Each row of Z is roughly a mix of the hidden directions of one of 4 groups.
Z, 153 rows:
[[ -5  19  27  -7 -22 -24 -10 -30   9 -20 -17]
 [  1 -24 -41   3   4  -6 -21  16 -25   1  19]
 [ -2   9  25   3 -14 -36   1 -32  16 -14 -19]
 [  0 -21 -12  15   2 -32 -11 -16   3  -1  42]
 [  7  -3 -15   9 -13  29  -1  33  12  37  -9]
 [-16  15   6  -4 -28  14 -26  -7  -6  27 -31]
 [-10 -46 -31   1   0  -5  -7 -14 -14   4  18]
 [  0   3  11   0  -9   1 -19  15 -23  38 -34]
 [ 28 -16  35 -11  28  -2  -6  24  -9 -11  -4]
 [ 17   8  11 -27 -22  39  12  15  -5   3  20]
 [-18 -24  -8 -31  18 -24  18  21  17   7  -8]
 [  0 -21 -30 -24 -22   1  -6  35 -11 -12  -2]
 [ -6   3  11   4 -16 -14 -49  11   0  28   4]
 [-30   1 -42  22 -26  -6   9  -4   5   5  -2]
 [ 26   3  13 -22  -8  39  -8  -8   2  14  27]
 [-11   6 -13 -11 -24 -14 -34  11 -16  35   1]
 [-14   4   0 -16  -6 -28 -28  14 -17  38   2]
 [  3   3   4  11  28  26  31 -16  15 -30   8]
 [-17   1 -33  30 -33   7   5 -11  -4  22  -3]
 [ 18   1 -11  14 -13  26   7  33  15  27 -21]
 [ 12   3 -20  -7   4  20  24   9  -2  14 -46]
 [-30 -12  -8 -36  -8 -10  17   3  25  17 -13]
 [  9 -23 -32   6  23  21  -3  33  -5   9  13]
 [  5 -11 -18 -21  29  -1  33   4   4 -23  24]
 [ 21  11 -25   8 -17  32   7  22   6  -9 -29]
 [ 21  18   9 -36 -15  38   7  -1  -9   3  -9]
 [  1 -21 -22   5  21  31   8  35  -5  13  13]
 [ -6 -14   1  -9 -32 -15 -36   3  -7  32  -7]
 [  1  -1 -13  16  27  27   6  38  -8  19  14]
 [-21  -2 -43  26 -25  -4   7 -14   4   6   8]
 [-10   0 -21 -14  15   8  10 -17  21 -38  26]
 [ 13  18  17 -14   7  50  -2   8   8  10 -16]
 [-29  22 -32  18 -30   2   9 -15   2  11   1]
 [  7   9  19  -5 -28 -30 -15 -33  -6 -17 -11]
 [  7  -9   9   7  26  17  38 -11  14 -32   3]
 [-24 -36 -15 -14 -19 -10 -11  -3  -3  30 -12]
 [-17  14 -25  40 -30   6   4 -16   2   6  10]
 [ 11  39   6   6  11  -2 -32  24   5 -21  -9]
 [ -2 -36 -39   5   3 -14 -15  -1 -20   3  18]
 [-16 -22 -18  -6  19 -25  10 -23  17   7 -31]
 [ -8  13   3  -1 -25 -29 -38 -11 -15  23   3]
 [-19 -17 -19   3 -17 -49   3  -4 -15   2   5]
 [-29   0 -25   7   8 -33   0   4  -2  -1 -36]
 [ 27  16  11  10  25  11  16 -12  13 -37  11]
 [  8  -1  -8   4 -43 -11 -22  21  -4  30  -5]
 [ 11  35  38   3   6  10  13   1  23  -1 -20]
 [ 19  23  29   2  17  35  -9  -5   5   3 -24]
 [ -9 -16 -32 -21 -29  -3   9  14 -19  -8  26]
 [ 25  12  29   5   9  11 -34   7 -21 -21  -8]
 [ -6  -4  10   2 -29 -15 -40 -10  -3  32  -3]
 [ -2  -6 -30 -16  21   4  13 -15  11 -33  28]
 [-28 -39 -17  -3 -17   5 -18   7   2  23 -13]
 [ -9  -5  -5  -8 -26 -11 -36  -8 -12  36 -14]
 [-26 -24  -1 -33  15 -15  -1  10  28  10 -12]
 [ 23 -25  25 -30  30  -7 -12   7   6 -10   1]
 [ 17  28  13 -10 -16  40 -18  11 -18  -2  -5]
 [ -4  21  44   5  -3   9  13 -31  15   5  -7]
 [ -1  46  13   5  15  -5 -24   7  17 -19 -11]
 [  4   4  37 -36  20  -2 -16   9   9 -17 -11]
 [ -7  -3 -29  -8  17 -11  26  -5  15 -31  27]
 [  8 -43 -12   1 -10   7   7 -23 -23  19  19]
 [ -9   0 -30   7  20 -10  20  -2  10 -34  28]
 [  1 -20 -45  -4   3  -6 -11   4 -25  11  25]
 [ 10 -22 -36   5   5  -5 -32  -1 -25  -1  20]
 [  6 -18 -20   7  20  35   3  23 -13  20  21]
 [ 14 -10 -10  12 -13  26  26  23  14  32 -13]
 [ -9 -37 -24  -3 -15 -27  -5 -16  -1   2  28]
 [ 15  27   2 -12  10  44  -4   4   3 -13 -26]
 [  8  -1  38  22 -12 -20 -33 -10  17   3   3]
 [ -8   0  -2  -8 -16 -22 -25  21 -11  43   3]
 [-19  17 -30  33 -30   1  10 -15   2   8   7]
 [-25 -18 -14   4  14 -39   8 -10  10  16 -24]
 [ 21 -12  -8   9  -7  29  12  36  19   6 -23]
 [ 18   3  28   8  12  45   8  10  16 -14   4]
 [-13 -34 -38   3  10  -2  -8  29  -6  -6  10]
 [  8  12 -23  19 -12  41  16  18  11  19   6]
 [ 34  17  12  29  -8  17 -14 -17 -24   0  14]
 [ 12  49   8   9  12 -24 -18   1  10  -9 -10]
 [  1 -13  23   0   0 -36   8   3   1 -30  33]
 [ 14   8  33  12 -23   7 -17  11 -19  23 -26]
 [-12  -4 -41 -16 -16  22  -8  21 -13  -4  22]
 [ 14 -17  30 -24  23  -3 -19  10  11 -30  -2]
 [ 12   4 -11   4  21  22  38  13   8 -33  -4]
 [ -6 -34 -19   6  -5 -37  -6 -23  -1  -4  21]
 [-25 -29 -23 -17 -24 -17  -3   4  -7  27   2]
 [-23   7 -29  21 -37   7   8 -20  11   9   5]
 [ 12  -2 -22   6  27  32  -7  33  -7  12  15]
 [  2 -15 -28   6  26  22   5  40  -1  10  10]
 [-33 -16  -7 -15  14 -28   9   7  30  19  -3]
 [  5  13 -32  28 -17   0  13 -17 -21  25  13]
 [ 12  11 -16   3  12  -2  20  -6   4 -53  -6]
 [  0  -3  21 -13 -19   6 -18  10 -12  34 -36]
 [ 39   5  17  24   4  11 -18  -8 -20 -22  15]
 [-24   9 -39  17 -29   3   4 -23   9   0  10]
 [  7   0   3   0  31   9  40  -9   6 -34  -4]
 [-10 -49  -7  -7 -17   1  22 -19  -9  11   7]
 [ -1 -21 -26   6  21  20  18  33  -3  20  13]
 [ 29  10   4  40  -9   6  -7 -12 -14 -23  21]
 [-20 -26 -20 -21 -25  -4 -13   1  -8  34   1]
 [  5  -3  14   4  38   7  33   2  13 -31   6]
 [  2 -26 -47  -6   5  -7 -19   7 -16  -2  17]
 [  1  35  10  12   7 -18 -28  23   5 -25 -13]
 [ 42   9  31  12  -2   8 -18  -9 -22  -4   7]
 [ 21  13  15  25  15  -4  10  -8   4 -45  10]
 [  5  23  19  -8 -23 -31 -11 -32   2 -15 -12]
 [-28 -17 -34   6  10 -38   1  -2   9   6  -8]
 [ 14  -1  28  -3 -15  40  -7  14  -1  14  27]
 [-10 -20 -36 -17   1 -29  20 -11  13  -1  20]
 [-14 -38 -19  11   1 -29  -7 -14  11   4  26]
 [ -6 -11 -26 -18 -13  -8   8  39 -14  -3  30]
 [ 16  12  41   6   9  32  21  13  12  -1   1]
 [ 25  25  26   0  17  39  -1  -4   7  -6 -13]
 [-24  17  -9  -3  29 -16  10   1  20 -32  21]
 [-25 -26 -16  12  24 -23   2  -9  24  11 -19]
 [-13 -17  12 -14  -5 -43  -1  -3 -13  -4  34]
 [-11  -7   3  -9 -15 -16 -42  18  -8  33   1]
 [ -5 -25 -42   5   3 -17  -8  20 -22   5  17]
 [ -3  -6  -2 -19 -22  46 -18  18  -4  17  -1]
 [ -5  21  37  -6 -14 -12  17 -26  20  -5 -20]
 [ -4  -5  -1  -2 -28  -6 -32 -10  -5  40 -19]
 [ 21  36  26  11  24  16  11   1   6 -17 -14]
 [  7  41   6   5  14 -14 -17  23  19 -19 -17]
 [-41 -10 -14 -16  -2 -23  11   8  29  11 -11]
 [ -2 -37  -5  -5 -28  -5  18 -20 -27  15  11]
 [-12   2  17  -7  -1 -31 -19 -38 -12 -21  13]
 [  0  17  30   3 -15 -29  -8 -30  11 -17 -18]
 [-13  -3 -37  25 -34   3   7 -19   4  15   6]
 [ 16  54   9  -5   7   5 -21   8   6 -10  -6]
 [ 29  22  23  19  18  11   1 -10   1 -34   6]
 [ 17   5  42 -31  25  -2 -14   5   4 -11  -4]
 [-18  -8 -29 -12  -8 -35   2 -12 -13  -4 -32]
 [ -7 -12  10 -20  -1 -46  -5   5 -16 -25  17]
 [ -6  19  24 -12 -26 -18 -16 -28   4 -24 -14]
 [  0 -26 -39   7  10  -6 -10  29 -20   3  15]
 [ 30  21  16  33  -8  21  -4  -8 -25  -7  11]
 [ -5  14  11  -8 -24   8 -29  -8 -12  32 -30]
 [ 20  20  11   9  16   6  28   0   8 -44   1]
 [ 39   4  23  14   7  15 -24 -12 -16 -19  13]
 [ 13  -7 -13  18  29   0  18  -5   3 -27  37]
 [  9  -7  10   3  30   7  34  -9  11 -38  -5]
 [-30 -31 -12 -29   5   5 -18  -3 -12  21  16]
 [ -9 -20 -16  -5 -20 -45  13 -11 -15 -13  10]
 [  9  -7   0   9  18  31  32 -16  16 -31  -5]
 [ -3  40  17   4   7  -2 -25  19  14 -25 -14]
 [ -4 -40 -41   5  10  -9  -8  10 -10   2  13]
 [ -9 -12 -40 -18 -14  36  -8  14  -8  -4  -3]
 [ -7   0   7  -5 -25  -6 -18   8 -13  37 -36]
 [ 15   0  29 -31  35  10 -15  10  -5 -15  -6]
 [ 10  20 -20   8   4  25  13  36   4  26 -14]
 [ -1  18  29  -7 -20 -21 -11 -27  12 -23 -19]
 [ 33   8   9  25  -2  12 -18 -11 -16 -32  16]
 [-25 -21 -19 -11 -18 -10 -23   3  -7  38  -4]
 [  6  31   6 -13 -12  40   4  31  -8  -1  -4]]

One row of each group comes first, with its name. Which group is each row after those in?
[-31 -22 -26   7   9 -28  -8  -5   8  12 -26]
U
[-17   8 -24  32 -38   0   2 -12   0  21  -3]
P
[ -2 -38  10   9 -13   5  26 -22 -17  24  10]
E
[ 15  17  35  19   3 -37  10 -19   5  -6  -7]
M

[-13   2   3  -3 -21 -18 -43   3  -9  30  15]
M
[  3   6   8  29 -30 -19  -9   1 -12  36 -16]
P
[ -6  34   2   2  17  -6 -18  28  22 -24 -16]
E
[ 14  29  40   1   1   4  17  -7  23   1 -22]
E
[ -7   4  11  -8  -6 -34 -34  -6 -11 -30  18]
M
[-16  10  28  -5 -34 -17 -11 -29 -10 -17  -7]
E
[-20  -9   6  -1 -18  -3 -27   8 -15  45 -11]
U
[-11  -9   4 -14 -12 -18 -46   8  -8  28 -10]
M
[-31 -18 -20 -33   3 -17   8   1  24  12 -10]
P
[ 11 -12  16   2  -5  -5 -23  29 -26  14 -35]
P
[12 -8 -5  2  2  9 17 51 11 25 -4]
M
[-13   7 -28  -5  21  -6  18 -13  16 -28  30]
P
